R: rows in 3 groups, each row roughly a mix of its group's directions (some rows in no group)
R (106 x 10)
-1.59 -5.55 1.63 -1.28 -1.31 1.65 -1.53 -2.26 -1.10 -0.29

-2.49 -0.93 2.84 0.80 -0.58 0.64 -1.43 -4.95 -2.73 0.50

-0.34 -1.43 -1.14 -1.39 -0.60 -3.14 0.86 -4.46 1.25 3.60

-0.87 1.48 -2.35 -0.35 2.41 -1.63 2.84 1.93 -4.15 -2.19

-1.18 -0.43 0.31 1.38 -0.03 2.34 -2.51 -3.22 -0.49 4.99

2.29 1.81 -2.19 -2.37 1.59 2.94 -2.91 1.57 1.33 -2.83

2.48 1.42 -0.45 -1.06 -0.50 1.49 -4.03 0.44 4.60 -1.10

-1.08 -2.37 -0.66 2.38 1.26 4.04 1.29 3.30 0.21 2.72

-3.44 -1.33 2.61 2.34 -0.58 0.90 1.90 1.16 2.99 3.15

-2.84 -0.32 -2.98 2.88 -0.84 -2.19 1.09 -1.37 -3.88 1.36

-2.43 -3.59 3.36 1.61 -1.17 -1.49 0.72 -3.14 0.51 1.97

0.38 -0.08 2.94 -0.34 -0.76 0.54 1.42 4.33 -1.99 -4.04

1.44 -2.50 3.24 -1.53 -0.92 0.59 3.27 -0.53 0.97 -4.06

-1.29 0.19 -0.85 -2.72 -1.23 -3.13 1.47 -1.48 -3.55 3.57

-1.77 -0.89 0.02 1.70 -0.97 2.85 1.44 3.19 -4.02 -2.55

-0.99 0.15 1.23 1.10 -0.20 -1.53 -1.72 -4.27 2.70 4.03

-1.20 -0.60 -1.38 -2.76 -3.35 -2.76 0.62 1.86 0.37 -4.09

-4.00 -1.82 -0.80 0.27 1.34 -2.55 1.93 -0.51 -4.30 0.05

1.53 -2.77 4.01 0.97 0.30 1.36 -1.38 -3.61 -1.84 -1.87

0.46 1.74 -0.72 -1.31 1.46 -3.76 5.32 0.77 0.17 0.42

-3.79 -2.07 2.25 2.25 0.49 -0.84 2.79 0.03 -3.64 -0.24

-0.53 0.00 1.57 2.38 0.62 4.67 -4.18 0.97 -0.85 -1.04

-3.32 0.58 1.35 2.04 -0.14 3.20 -1.40 3.03 3.47 0.03

1.11 0.07 -1.85 0.25 1.68 2.54 -2.35 0.20 5.59 -0.12

-1.29 0.45 0.00 2.98 0.01 4.32 -2.06 3.05 0.20 -2.79

-0.39 1.34 1.11 -3.07 -3.15 0.64 -0.94 0.64 2.63 -4.43

2.21 -1.57 0.69 -1.39 -1.89 -3.11 2.57 -3.48 2.83 -1.03

-0.10 1.95 -0.81 -0.05 -0.42 3.34 -2.78 4.08 2.59 -1.98

-4.55 -1.09 -0.14 0.38 -3.09 0.63 1.60 -0.06 1.61 3.70

1.80 -0.61 1.46 -0.50 -0.64 -0.24 -0.62 -5.56 3.40 1.24

0.52 2.86 -3.08 -3.45 1.01 -1.11 -3.37 -0.66 -2.62 0.21

-0.19 1.61 0.37 -2.93 1.33 -4.16 -0.44 -2.64 1.26 3.41

-0.36 -1.93 0.34 1.42 0.89 0.41 0.94 5.10 -3.60 -2.00

0.64 -0.04 -3.74 -1.74 -1.94 -1.58 -0.08 -0.50 3.08 4.17

1.63 -0.12 1.43 -1.02 -3.13 -2.06 1.15 -1.57 0.79 -5.16

3.06 -2.30 -0.16 -0.80 0.04 -2.85 2.77 -3.83 1.91 1.18

-0.04 0.66 3.54 0.15 -0.64 -0.29 4.45 1.94 1.37 -3.45

-1.01 0.20 -2.42 -0.56 -3.41 0.42 0.30 0.91 -1.67 5.30

4.76 -0.81 1.84 -1.66 -0.41 2.34 1.54 3.14 1.84 -0.14

0.10 1.22 -1.06 -0.13 2.58 -4.71 2.74 -2.60 1.10 -1.97

0.99 2.95 -4.17 -0.11 -0.21 -0.07 0.47 4.17 2.27 0.95

-0.76 -1.26 -1.60 -1.31 0.25 -0.20 -0.20 -0.25 2.95 5.95

-1.47 -0.98 -0.15 4.13 1.09 3.48 0.11 1.78 -3.50 1.35

-3.66 -3.47 0.32 -0.04 0.51 -0.12 -2.79 -2.04 -1.96 3.03

-3.06 0.39 4.44 0.40 -1.88 -3.19 2.20 -0.79 1.01 1.13

0.92 0.63 -0.60 0.09 3.17 -5.07 -0.24 -0.34 0.44 3.62

-1.68 2.96 -1.39 -0.91 0.41 2.05 -3.77 3.00 -2.56 -1.51

-0.25 2.51 1.53 -2.89 0.57 2.43 0.79 -3.66 2.76 -2.42

-1.07 0.29 -0.95 2.22 -1.65 -4.07 4.64 -0.20 -1.11 -1.26

-2.75 0.06 1.12 2.71 -0.80 4.02 -0.79 3.76 1.00 -1.45

-3.15 -1.91 0.54 0.15 0.60 1.87 0.85 -4.26 -3.68 -0.81

1.56 -0.54 -3.53 0.52 3.17 2.68 -1.20 1.25 -3.19 2.23

2.69 0.97 -0.20 0.88 0.16 -3.65 -1.42 0.66 3.57 3.64

-1.10 -0.13 3.31 -0.59 -1.61 3.77 -2.96 0.73 -0.05 -3.48

-1.83 0.00 2.15 -1.04 -3.09 1.44 0.04 -3.37 -2.25 3.70

1.33 2.06 -0.91 -4.68 -0.99 -2.45 -1.77 -0.82 2.35 -2.40

4.16 -1.26 0.25 -1.86 -1.14 2.40 -0.13 3.17 3.23 0.93

-1.38 -0.17 -0.72 -0.06 0.32 0.21 -2.50 -4.42 2.64 3.93

1.16 -2.16 0.81 -1.82 -3.34 -0.62 3.14 2.95 -3.27 0.16

-4.25 -1.93 0.18 0.74 0.06 -2.08 2.49 -2.98 -2.99 -0.25

0.76 -1.16 0.84 -0.36 -0.47 -1.99 1.33 -3.16 5.52 1.27

-0.59 0.74 -0.05 0.52 -2.23 2.47 -1.04 2.76 -2.29 -4.96

2.37 1.64 2.17 -1.01 0.12 -1.49 -1.16 0.04 1.84 -5.46

2.81 -0.97 -3.25 0.66 4.18 2.25 -1.38 -0.11 0.70 2.45

-4.09 1.14 -2.03 -0.38 1.93 -4.10 1.61 -1.63 0.76 1.47

-0.88 -0.40 0.23 2.46 1.36 3.05 0.13 3.62 -4.41 0.33

2.12 1.73 -0.10 -0.37 1.12 0.43 -3.08 -0.64 4.07 -3.91

-3.89 -2.48 -0.95 -0.13 -0.66 -3.75 0.87 -1.81 -2.95 1.14

-2.63 1.48 2.32 0.26 0.02 2.89 -3.96 -2.81 1.38 -1.56

1.50 0.00 3.49 -1.73 -0.49 -4.77 2.53 -1.75 0.31 -0.93

2.21 1.93 -2.75 -1.05 2.53 2.01 -1.17 3.60 -2.67 -1.28

2.43 2.24 -3.36 0.80 1.73 -0.53 -3.36 -0.63 -0.03 3.61

-0.12 0.50 2.17 1.53 -0.59 3.56 -3.19 0.61 -1.54 -4.20

-1.67 1.61 -2.36 0.41 -0.24 -1.10 -4.14 1.43 1.22 4.21

0.95 -1.54 -1.96 -0.89 -0.33 -0.03 -3.89 -4.13 1.13 3.06

1.40 0.32 1.89 2.26 -0.57 -0.70 2.90 -5.44 1.10 -0.02

-0.73 -1.49 -3.23 -0.24 -1.48 -0.62 -4.12 -2.65 0.33 3.29

2.28 -0.15 -0.65 -2.37 -1.88 1.36 -1.79 -1.23 5.01 2.11

-2.77 -1.63 0.43 -0.53 -2.36 3.39 -3.56 -2.74 1.10 1.26

3.49 0.05 -0.41 1.81 1.34 -1.36 -2.65 -1.67 1.21 4.51

3.13 2.04 -1.58 1.49 -1.66 -1.77 -1.91 1.21 3.72 2.71

0.77 -1.28 0.13 1.16 -0.09 0.78 0.34 5.00 -3.05 -3.49

1.38 -2.26 1.91 -1.43 -0.53 -2.96 4.67 0.15 -2.37 1.25

0.75 -1.15 3.57 -1.62 -1.79 2.70 -2.77 -2.74 2.07 -1.89

0.63 2.55 -1.29 0.96 0.45 0.64 1.15 5.81 -1.61 -1.74

-0.64 -0.54 3.23 1.33 3.44 -3.05 3.37 -1.39 -1.64 0.89

1.83 0.66 -1.11 -0.20 1.64 -1.38 4.47 -1.73 -2.72 -3.29

-3.11 -0.99 3.04 4.02 -1.92 0.94 1.37 -0.61 2.81 0.26

1.15 1.03 -3.82 -4.17 -1.56 -1.65 -1.61 -2.76 1.05 -0.08

0.79 -0.04 1.24 -1.55 3.18 2.08 2.26 1.89 -3.24 -3.55

-0.64 -1.75 -0.82 2.96 0.31 5.04 0.16 3.49 -0.06 -0.43

-0.91 -0.58 -0.90 -1.09 -3.86 2.31 -0.90 4.93 -1.44 0.45

-1.29 1.24 1.15 1.37 -4.03 -1.97 1.48 -1.16 4.55 0.39

-1.62 -0.04 -1.72 0.19 0.26 -2.24 -1.18 -5.20 1.29 3.16

3.11 1.76 0.39 -2.16 -0.01 0.61 0.01 0.54 5.13 -2.51

-4.39 1.74 -0.61 0.52 -1.32 -1.03 -1.59 -2.74 0.36 3.86

0.32 -2.41 -0.06 2.06 -0.81 -1.34 2.37 -4.55 2.15 2.71

0.60 0.72 0.31 -2.61 -1.30 1.27 -3.77 1.83 4.60 1.03

0.64 1.15 0.49 0.39 -0.31 1.10 0.94 4.91 -1.83 -4.36

-1.28 -0.15 0.22 0.64 -4.67 -2.46 2.74 1.34 2.84 -1.85

1.39 -1.24 3.32 -0.59 -1.86 1.79 1.11 2.44 -3.07 -3.56

-0.13 -1.68 -0.59 -0.68 1.76 -3.45 2.38 -3.20 0.81 3.95

-2.55 -1.39 2.29 1.96 0.97 -2.05 0.55 -4.20 -0.53 3.14

3.29 0.74 2.09 0.71 4.56 0.73 0.79 -1.23 3.26 -0.64

1.69 0.82 -4.74 0.40 2.24 -1.97 -1.69 0.15 -2.93 2.09

4.22 1.08 0.97 -0.77 1.53 -0.72 1.82 0.68 2.57 -4.13

which group is each row in? (one row of each group first)
-2.52 0.25 -1.25 -1.05 1.71 -2.56 -0.62 -3.61 3.83 2.03 -> K
2.04 -1.60 -3.53 -1.21 3.14 1.25 0.09 0.19 0.60 4.28 -> P
-3.09 -3.19 -2.13 -0.23 -0.33 -0.22 0.12 -2.73 -4.32 -0.44 -> C

-2.34 0.31 0.66 2.62 1.02 -2.27 4.27 0.86 -3.48 -0.79 -> C
-0.73 -2.64 0.39 -2.53 0.84 1.83 -3.18 -4.57 0.21 1.27 -> C
1.03 -0.28 -2.36 0.37 1.13 -3.06 -3.41 0.39 0.50 4.61 -> C
-3.70 -0.63 2.53 0.93 -2.67 -1.14 -0.13 -2.65 3.20 1.92 -> C
-0.08 -2.10 1.90 3.04 1.56 3.21 1.95 4.04 -0.83 0.16 -> P
4.46 -0.46 1.22 -0.76 -0.77 2.16 -0.75 -2.88 2.62 2.76 -> K
1.47 -0.91 -0.81 0.80 1.01 -1.28 0.01 -4.44 4.48 2.02 -> P
-1.04 -1.78 1.00 3.38 0.57 0.88 1.08 -1.96 4.51 2.78 -> P
2.45 -1.39 3.88 0.38 -1.34 4.17 -2.12 -1.72 -0.92 -0.35 -> K
